Each row is where one point has got to under a steady rotation. How many steps took it there?
The counts run from 0 to 560.
[ -4.9  12.0  34.0   9.0  13.2   8.2 -13.6  42.9  10.4  -1.3  16.1  37.3
  10.3  22.1 -15.1   1.0 -36.6  -3.5 -19.5  -9.9 -22.6 -23.5 -26.2  21.2
  -5.5   9.7  20.0 -21.4 -35.1  10.8   9.0  -6.4  16.9 -10.1  13.8  19.5
  17.4  30.6  -3.5 -20.7  -8.0   0.3  48.0 -18.7 -11.3   1.8 -13.2 -26.7
  20.0  59.2 -17.3   0.6   1.9  -4.8 -14.9  14.9 -11.3  -6.0 -21.8 -20.8
 -19.3  11.1  31.7 -30.0  37.9  22.5  -1.4  15.0 -25.7   9.0] => 281
[  1.9  25.0  34.9  -0.9  -4.1  13.1 -27.0  37.5  24.3  -3.7   6.4  32.4
   6.6  19.8 -46.3  -0.1 -23.7   8.0  -6.6  -3.9  -5.8 -12.5 -17.4  28.3
  20.0  -6.8  40.1  13.0  -5.8  17.7  23.4  -1.8  21.8 -27.2   8.2   3.9
  30.2  22.9   4.5 -13.4   2.9  19.3  54.4 -17.8  -1.9  -0.7  -1.8   1.5
   7.0  46.8 -12.5 -17.8  22.9  -1.5  22.0   5.3   0.1  -1.3 -16.8 -27.9
 -11.0   6.4  29.7 -50.7  25.6   3.3  19.1   1.0 -20.2  -0.7] => 259
[-10.3  23.3  37.7  15.4  -1.0   4.2 -22.2  51.9  22.9 -10.0   4.8  23.3
  13.7  24.5 -29.3   2.3 -19.8  -2.3   4.5 -13.9 -14.8 -20.5 -18.5  26.3
  22.5   5.9  36.7   3.9   5.0  29.5  14.7  -4.1  13.8 -24.6   9.4  -2.6
  19.3  17.7  -6.9  -9.2   8.6  13.4  54.4 -20.5  -6.2  -3.0  -5.2   1.2
   4.7  46.1  -7.3 -10.6  24.6  -3.2  21.7  -4.1  -0.1  -4.4 -26.5 -17.3
  -8.3  -0.6  36.9 -51.7  36.6  -7.7  14.6   7.4 -31.5  -3.7] => 110
[ 15.3  30.6  31.9  14.1   5.8   0.7 -20.0  24.1   8.3  -6.1  -8.9  47.8
   1.7  12.5 -13.1 -10.7 -23.5   2.6 -11.8  -2.3 -30.4  12.0   2.7  39.1
   2.6  -5.1  -1.5 -15.5 -36.6  16.8  20.4  -4.3  26.2 -27.3  13.4  16.8
  31.8  22.1  -2.5 -14.3 -34.1  -4.6  43.5   2.7 -18.6   7.4 -24.6 -23.4
  26.8  47.5 -22.7  -5.9  14.7  -3.5  -2.7   7.0   0.2  -4.6 -16.9 -20.7
 -10.3  31.4  15.9 -14.1  37.9  41.5  -9.3  36.2   0.3  -9.8] => 50
[ 17.4  38.6  32.0  36.9  -5.7  -7.0 -26.0  38.9  11.5 -12.0 -19.7  31.8
  12.0  22.1 -24.0  -8.8 -18.2   4.9  14.2 -20.1 -16.3  12.7  -7.6  30.1
  25.9   5.5  21.3   3.2 -13.1  36.7  20.8   2.2  13.5 -25.6   8.5   6.2
  36.3  13.4 -13.8 -15.3 -17.0   6.5  38.1  -3.4  -4.9 -16.0 -25.2 -11.6
   8.3  34.1 -12.6 -16.8  29.6  -4.0  20.8 -16.0   2.8   5.3 -16.3  -7.1
 -17.9  14.0  20.3 -39.9  46.9  16.9   9.4  20.6  -7.0 -22.4] => 490
[  5.0  20.2  36.8  23.8   3.8  11.6 -18.9  31.9  19.6 -12.1  15.8  28.0
  19.0  24.8 -20.7  -7.0 -30.7   0.6   1.4 -11.9 -10.5 -16.5 -32.2   7.7
  14.5  15.1  24.5  -1.9 -22.8  31.7  18.0 -11.1   1.9 -13.2   4.3  13.9
  17.0  25.2  -7.8 -29.0  -4.8   2.1  49.8 -23.5  11.2  -1.0 -13.8 -10.4
   2.6  51.9  -2.6  -1.9  21.4 -17.9   3.5  -5.8  -2.3 -14.5  -7.4 -19.3
 -14.2  -4.9  48.7 -43.6  45.8  10.6   5.0  16.2 -14.1  -5.7] => 27
[ 13.9  27.8  47.0  -6.5  -7.3   3.6 -11.0  29.4   8.2  -2.0  17.4  42.2
   2.4   5.7 -30.6   3.3 -22.1   7.2 -17.5  -6.2 -12.1 -13.9 -19.6  29.7
  14.6 -11.8  30.0   8.0 -18.8   3.9  19.7 -10.9  12.7 -18.4 -10.4  17.1
  26.8  27.0  -2.5   0.7 -13.4  -1.9  40.9 -16.5  -6.7  -9.0 -10.7  -9.4
  11.6  63.0  -9.9 -12.2  29.6  -7.7   8.6  -9.6   2.2  -2.7  -9.3 -43.6
 -28.3   4.8  30.5 -46.3  39.6  21.2   7.4   1.3   0.5   0.3] => 545
[ -4.8  33.2  42.4  -9.2   6.2  17.0  -7.7  27.3  11.8 -12.7  14.0  40.1
 -10.7  13.4 -17.1  -4.6  -8.7  -9.7 -13.6   0.5 -25.1 -10.0 -14.5  44.0
  19.8 -17.1   5.5  -7.2  -2.0  20.5  17.4 -21.9  28.6 -25.5  17.0  12.8
  13.8   9.1  14.0  -5.1 -13.4  11.9  65.1 -24.3  -8.6  25.5 -10.7  16.8
  18.1  52.6  -8.5  -5.9  24.0  -8.5   5.4  -6.6 -17.9 -17.1 -22.9 -30.5
  -2.3   6.3  25.8 -37.9  23.9   3.2   3.8  26.1 -16.0  -4.4] => 514
[ -9.4  29.4  37.6  19.6  19.2  -0.8 -13.0  38.8   0.8 -12.6  14.3  35.9
   1.8  13.9   6.4   5.6 -29.2   1.1 -13.9 -11.4 -26.4  -5.1 -14.4  29.6
   6.6  18.9   4.8 -20.7 -21.0  23.7   9.1 -15.8  35.2 -19.4  24.8  24.3
   6.4  22.9   9.9  -7.6 -23.5   0.4  43.7 -15.6 -11.0   4.4 -17.9  -8.0
  30.0  44.9 -18.7   2.4  12.6 -20.9 -15.4   3.6 -20.8 -14.1 -29.5 -15.1
 -12.3  20.4  26.3 -21.3  41.2  20.2 -20.9  40.3 -19.4  -7.5] => 503
[  7.2  48.5  41.3  23.6   0.2   1.0 -23.6  20.1   0.9   1.0   6.9  38.4
   6.6  16.2 -26.5  -0.5 -26.6   4.9 -23.3  -2.9   6.1   7.4  -9.8  10.4
   4.4 -14.1  24.2   7.6 -24.2  22.5  17.4  -1.6   5.2 -21.6  18.5  26.1
  26.9  15.2   2.7 -20.1 -14.4   1.3  38.0 -15.2   3.5  -0.9 -19.5 -10.8
  20.3  53.4 -18.4 -18.7  12.4  -8.1 -10.3 -22.2 -28.2   3.9  -9.7 -22.0
 -33.2   8.2  29.1 -41.2  33.3  31.8   3.6  23.2  -6.4 -13.2] => 19
[ 10.1  20.2  30.0  -1.3   0.0 -14.0  -7.3  33.7   9.1  -7.1   1.5  40.8
  -5.1  15.3 -44.6   0.1 -17.2  -4.3 -15.6  -7.2 -29.3  -6.2  -3.1  34.6
   6.4 -14.5  15.4  -4.5 -15.4  11.2   8.2 -21.2  21.6 -27.2   2.5  17.8
  28.7  25.8 -14.3  -4.5 -23.9  -4.5  50.9  -7.6 -26.9   0.8 -18.8 -10.9
  24.8  57.1  -8.1 -11.5  30.7   4.5  -6.5   2.6  -4.4  10.4 -30.0 -16.1
 -14.4  13.3  15.7 -39.8  43.9  17.0   5.1   2.5  -5.2  -3.9] => 89
[-16.0  38.0  37.4  20.7  18.2  -0.4 -25.5  29.0   5.1  -2.3  19.1  31.0
  15.3  21.9 -23.5  10.9 -33.0   4.2 -22.1   0.8   2.0  -9.2  -5.5   7.1
   0.0   6.3  24.7  -2.7 -11.1  16.4   4.7  -6.5  14.3 -22.3  25.3  21.9
  10.6  28.7   6.6  -8.6  -3.4   4.6  37.7 -13.5  -9.4  13.4 -10.4  -4.7
  28.5  53.6 -12.4 -15.0   1.1  -1.0 -16.8  -6.1 -34.3  -8.6 -32.7 -19.4
 -26.2   8.1  42.3 -38.0  39.7  21.6  -7.4  22.4 -28.9  -8.5] => 279
[ 10.3  50.7  39.4  13.3  -5.1  10.9 -28.7  24.4  19.8 -20.5  -0.5  35.1
   6.1  11.4 -17.0  -0.5  -9.4   3.2   6.6  -3.5  -8.4   9.2  -8.2  40.7
  35.8  -5.1  17.4   8.4   0.2  29.1  29.3  -6.4  23.0 -34.2   7.6   2.1
  23.6   4.3   9.8   5.4 -17.2   9.9  45.0  -9.2  -0.2   7.2 -13.4  11.8
   7.9  38.7 -16.5 -20.1  31.9 -17.7  29.9 -16.9   2.7 -12.8 -12.1 -32.5
  -9.1  11.0  29.9 -40.2  30.3  12.8   3.0  28.3  -6.5 -17.1] => 221
[ -3.1  23.7  30.2  10.6  15.8  20.5 -25.5  33.0  21.9 -14.6  -3.9  37.7
  17.7  35.1 -20.2  -9.3 -12.4 -13.7  -1.5  -0.4 -13.1  -2.0  -9.9  26.3
  13.1 -11.4  11.7 -14.5  -9.6  30.1  17.6  -0.3   9.1 -26.2  27.5  -1.9
  21.4   5.4  -1.3 -22.9  -9.4  15.0  63.2 -10.3 -15.8  35.8 -18.7  -2.7
  12.5  49.6 -13.4 -12.9  -4.1   0.7   1.7   3.1 -10.8 -14.5 -34.9 -13.1
   6.3  11.4  36.9 -22.6  27.7   8.6   0.9  33.6 -36.6  -9.1] => 449
[-11.5  34.6  38.3   9.2   9.7   9.6  -6.1  40.9  10.0 -11.8  14.6  33.8
  -5.8  18.5 -20.1   0.5 -24.0  -1.7 -14.2 -17.1 -13.3  -8.7 -25.3  24.9
   9.9   3.3  22.9  -0.9  -4.2  34.4  12.9 -18.7  28.6 -14.6  22.7  22.2
  12.6  16.3  14.9 -27.8   0.8  14.6  59.8 -36.7   7.9   5.7 -12.4  10.4
  16.5  52.8 -11.8  -7.6  24.0 -14.9  -5.1 -13.5 -30.1  -5.6 -11.2 -10.9
 -10.3   0.5  21.9 -52.3  34.4  -1.1   6.1  26.3 -21.0  -3.5] => 363
[-12.0  34.5  33.6  37.2   9.8  -6.9 -32.9  46.0  14.5 -10.4   0.0  27.2
  26.3  32.1 -20.2   6.5 -27.5  -4.1   2.2  -9.8  -3.2  -4.9  -3.2  13.6
  15.0  11.3  29.7  -1.0  -3.6  25.3  11.9   7.4  10.1 -25.7  23.6  -0.8
  20.2  16.7  -8.2  -6.1   5.6  14.7  36.9  -9.3 -14.9  -4.6 -13.8 -15.0
  14.3  43.1 -14.2 -22.4   4.1   2.6   8.3  -3.1 -18.5   0.4 -38.8  -9.0
 -21.7  10.5  34.9 -39.1  40.1  11.3  -0.4  20.2 -38.8 -13.6] => 417
[ -0.2  10.3  33.4  10.6   4.1 -16.6  -9.7  51.1  12.4  -6.0   5.1  31.7
   7.2  23.4 -39.4   5.6 -18.0  -8.0  -9.9 -12.1 -33.4 -17.3  -1.7  25.2
   2.3  -0.5  20.1 -10.6 -16.9  12.7   7.3 -13.4  14.8 -20.1   9.7   5.6
  22.2  27.9 -19.0  -6.9 -13.9  -3.1  48.8  -8.6 -35.2  -0.7 -20.3 -16.0
  17.6  57.0  -8.5  -8.3  19.8   5.2  -3.4  12.8   0.5   2.2 -41.3 -13.1
  -9.8   8.5  27.2 -40.5  47.3   4.6   3.8   3.0 -22.6  -1.2] => 534
[  2.6  41.0  48.6   9.9  -2.9  19.4  -8.0  39.2   3.2 -12.0   4.5  49.7
  -1.5   4.0   3.7  -6.0 -16.7 -11.3 -11.1 -12.6 -17.2 -11.6 -14.7  50.3
  20.1 -16.2  11.8  -4.5 -13.6  19.4  26.6  -0.7  12.0 -15.0  10.8   0.7
  23.6  -7.5  13.6  -6.2 -10.6  13.4  44.3 -24.5   4.2  -1.6 -11.5   5.4
  15.3  56.4 -26.9 -12.7   6.7 -10.7  10.9 -22.8  -7.3 -11.8 -19.0 -34.1
 -24.0  13.8  25.1 -32.7  12.7  11.5  14.7  31.4 -20.8  -3.4] => 254
[ 21.8  23.9  37.7  21.7  -4.0 -11.1 -13.6  37.6   9.5  -8.0  -7.4  37.9
  10.1  16.4 -21.6  -5.6 -22.9   1.1   0.3 -15.2 -29.4  -2.4  -6.7  29.3
   7.9   2.5   6.2 -11.4 -31.9  26.7  13.1 -11.3  12.8 -21.4   0.0  15.2
  29.5  17.3 -23.8 -11.9 -30.5 -11.6  38.2  -0.9 -17.5 -11.8 -28.1 -25.0
  19.8  48.3 -13.8  -0.8  29.0  -4.6   0.5  -5.7  12.1   2.5 -19.0 -10.8
 -15.9  16.1  22.3 -32.7  55.7  25.1  -3.7  18.8   4.5 -13.0] => 201
[  2.2   8.3  44.4   5.9   4.0  18.4  -8.2  49.4  19.8 -10.5  12.5  34.8
  10.8  21.9 -20.0  -5.8 -18.5 -16.3  -1.6 -12.8 -28.0 -34.6 -30.1  33.2
  12.2  -4.1  23.0 -11.0 -19.7  20.6  21.6  -9.5   5.7 -11.2  -1.8  -0.3
  19.7  14.0 -11.7 -13.5   1.6  10.1  60.4 -27.6  -9.3   6.5 -12.9 -12.0
   6.4  56.2  -8.9   1.4  11.3  -4.6   8.2   3.5   7.4 -14.4 -24.5 -25.8
  -9.3  -1.0  35.0 -40.9  33.7  -3.8  14.1   9.7 -26.1   5.6] => 552
[ -3.3  24.8  36.0  26.1   6.2   3.7 -20.4  54.5  19.9 -11.3  -9.2  32.9
  20.1  28.7 -13.7  -3.6 -15.0 -17.8   7.6 -11.2 -27.4 -16.7  -4.3  35.1
  14.6  -4.7  19.5 -13.5  -2.0  24.7  13.8   5.4   2.6 -24.5  11.7 -10.9
  23.6   0.7 -15.1  -2.1  -4.3   8.7  50.1 -10.1 -25.5   5.0 -16.9  -9.3
  14.6  47.5 -17.0 -16.2   0.5   4.4  11.9  -4.0   3.1  -8.4 -47.4 -16.5
  -8.5   7.5  37.6 -33.7  33.8   0.0   5.2  21.0 -40.4 -13.0] => 265
[-10.9  24.2  41.3   8.7   9.5  15.7  -5.8  45.6  12.6  -9.6  12.9  38.1
   5.3  20.6 -11.3  -3.0 -17.0 -19.4  -7.5  -9.1 -20.2 -30.7 -26.2  29.7
  11.4  -8.7  18.3 -13.7  -8.0  20.5  14.0 -12.6   4.9 -10.6  12.7   0.6
  12.0   3.8   1.1 -17.5   0.5  15.5  58.3 -35.1  -7.4  13.2 -14.8  -0.1
  12.5  61.9 -13.7  -6.5  -0.3  -3.2  -1.3 -10.2 -17.3 -14.9 -30.7 -19.9
 -10.4  -1.4  33.4 -39.2  25.4  -8.0  11.4  19.3 -34.9  -0.9] => 551
[  9.6  36.7  30.5  11.8   0.8  14.9 -18.1  31.2  13.2 -11.0 -19.3  43.4
  -6.0  26.6 -26.7 -18.1  -4.9 -10.7  -3.2  -8.0 -18.2  14.3  -3.6  35.6
  15.0 -22.3  10.1  -0.8  -8.5  37.4  26.9  -3.3  14.3 -27.7  27.5   7.4
  36.0  -3.2  -0.3 -28.3 -16.0  14.4  58.7  -9.6  -8.0  16.5 -27.0   0.4
  17.3  44.4 -18.9 -20.1   9.6   2.5   6.1 -14.8 -14.6  -1.1 -19.9  -7.0
   0.6  16.9  14.3 -36.2  24.0  14.6  12.5  27.2 -16.7 -14.1] => 189
[  4.2  19.6  38.7  21.1  -3.8  21.9 -30.4  41.5  19.4  -6.3   4.6  29.3
  22.2  18.6  -9.0  -1.6 -30.4   2.4   6.0 -10.9 -10.0 -11.0 -27.9  34.7
  20.9  18.6  34.8   5.8 -19.3  19.1  25.3   9.7  20.2 -16.7   5.7  -3.0
  28.7  17.6  -0.4  -7.8   1.8  12.3  42.3 -16.0   5.7 -17.6  -4.5 -16.2
   2.1  39.1 -26.1  -6.7  16.7 -11.4  30.0   7.6  14.8  -7.1  -8.5 -29.7
 -21.7  16.0  31.2 -31.3  31.8  17.5   8.3  17.1 -22.9  -2.2] => 556
[ 11.0  37.1  28.5  12.6   5.9  23.1 -29.1  22.2  12.8 -11.7 -13.9  44.6
  -4.4  19.5 -21.7 -15.6 -12.3   2.8  -4.3   0.9 -15.3  19.2  -7.0  40.2
  17.3  -6.4  11.5  -0.4 -18.7  26.3  30.6   1.1  28.1 -30.7  29.8   7.6
  32.7   7.8  15.9 -20.2 -17.0  17.3  57.0  -4.8  -5.8  20.6 -18.2   0.1
  20.9  36.9 -24.3 -15.5   8.2  -3.5   9.9   2.2  -8.3 -11.6 -11.8 -20.0
   0.0  27.2  16.1 -25.4  18.1  30.2   1.3  39.7 -12.6  -5.7] => 188
[ 13.3  20.6  28.5  -2.1   5.6  10.0 -27.0  23.0  25.3 -10.5 -12.6  37.6
  -1.6  29.0 -45.5 -12.2  -4.9   0.8   3.3   6.4 -23.6  11.2  -2.2  33.5
  19.3 -17.2  10.1  -3.3 -14.3  22.2  22.2  -8.7  23.3 -35.2  15.2   4.4
  35.0  23.0  -8.8 -13.0 -20.4   0.8  66.6  -1.4 -23.5  30.2 -17.6  -5.3
  17.0  43.2  -7.1 -16.1  21.7  -0.4   9.4  11.9   4.2  -5.3 -23.9 -18.8
  12.3  22.3  24.6 -28.3  39.6  15.4   0.1  16.2  -8.5  -7.8] => 191
[ -3.7  16.9  35.7  -4.3  12.5  11.5 -17.6  24.3   9.1  -3.5  17.5  41.3
   6.5  15.3 -30.0  -0.7 -22.0  -2.5 -32.3   9.4 -13.6 -16.8 -11.7  20.2
  -4.7 -11.0  16.3 -13.7 -32.0   3.9  13.4 -11.3  17.0 -21.1  16.1  22.1
  15.5  31.0   4.1 -14.4 -15.1   1.6  52.6 -16.8 -15.0  24.9 -12.2 -13.9
  23.3  66.1 -13.0  -7.0   2.4  -1.9 -16.9  12.7 -16.5 -10.0 -22.6 -30.4
 -15.8  12.4  34.6 -30.5  30.7  26.4  -2.5  14.9 -19.1   6.6] => 430
[ -8.2  26.4  35.5  18.0   7.5 -15.2  -7.1  47.6   6.2 -10.0  -2.3  37.1
   6.2  22.4 -27.5   4.8 -12.2 -15.7 -10.9 -13.0 -25.9 -13.8   3.8  26.7
   3.2 -10.6  18.0 -17.1   0.3  16.9   7.0 -10.1  14.2 -23.8  20.6   5.7
  19.4  11.6  -8.4  -7.8 -10.1   4.9  47.4  -9.1 -33.7   7.6 -22.9  -5.4
  29.7  55.2 -11.3 -15.6   9.3  11.1  -9.8  -5.2 -22.1   7.2 -47.1  -6.6
 -12.7   8.7  20.5 -41.3  37.7   1.2   2.9  14.0 -27.8  -6.4] => 533
[  9.7  32.3  42.7  18.5   2.1  28.2 -13.0  37.1   5.3  -9.8  -0.6  48.2
  11.7  17.2   3.3 -13.3 -24.7 -11.3  -6.9 -11.5 -16.0 -11.3 -26.0  32.2
  10.3  -9.1  11.1  -5.8 -30.0  28.8  30.2   4.2   1.3 -12.1   7.1   4.4
  25.5  -5.2   2.9 -25.2  -8.1   8.1  42.5 -26.2   4.8  -4.7 -15.7 -12.0
  11.9  52.7 -22.4  -6.9  -0.4  -7.4  -1.1 -20.7  -5.0 -11.0  -6.2 -26.1
 -22.6   8.9  26.9 -29.8  21.2  16.7  14.0  34.1 -20.8  -4.0] => 439
[ 18.9  33.8  38.0   7.1  -7.4  13.2 -20.4  18.7  12.2  -3.6   6.5  39.0
   3.6  16.2 -31.9  -7.0 -29.0  11.6 -11.8  -6.6  -4.3  -1.1 -24.2  15.8
  15.5  -5.6  26.1  13.6 -29.0  27.6  25.9 -10.1   9.9 -16.3   2.0  26.9
  30.7  22.0   1.8 -27.2 -10.9   2.6  46.7 -22.4  13.9  -4.8 -16.2  -9.6
   9.3  48.3 -11.4 -13.4  32.1 -17.7   3.7 -16.4  -9.9  -4.1   8.6 -25.9
 -22.5   4.2  29.1 -48.5  39.9  23.7   9.7  13.8   8.6  -6.7] => 324
[  0.9  16.9  28.8   7.9  10.6  21.8 -38.7  28.2  33.4 -12.0   7.3  24.8
  23.4  31.5 -36.6  -4.5 -19.9   3.7  -3.3   6.4  -2.3  -9.6 -20.0  16.7
  20.0   8.8  32.9   1.7 -12.0  19.2  23.1  -0.1  14.1 -26.8  18.8   3.7
  21.2  31.5   4.1 -17.0  -0.5  10.4  59.5 -12.2  -2.2  19.9  -5.8  -6.3
  -1.6  47.1 -11.5 -11.0  12.6  -7.3  19.6  17.9   1.1 -17.0 -16.1 -28.4
   1.3  10.5  42.5 -36.8  37.0  13.4   4.3  10.7 -26.3  -1.5] => 296
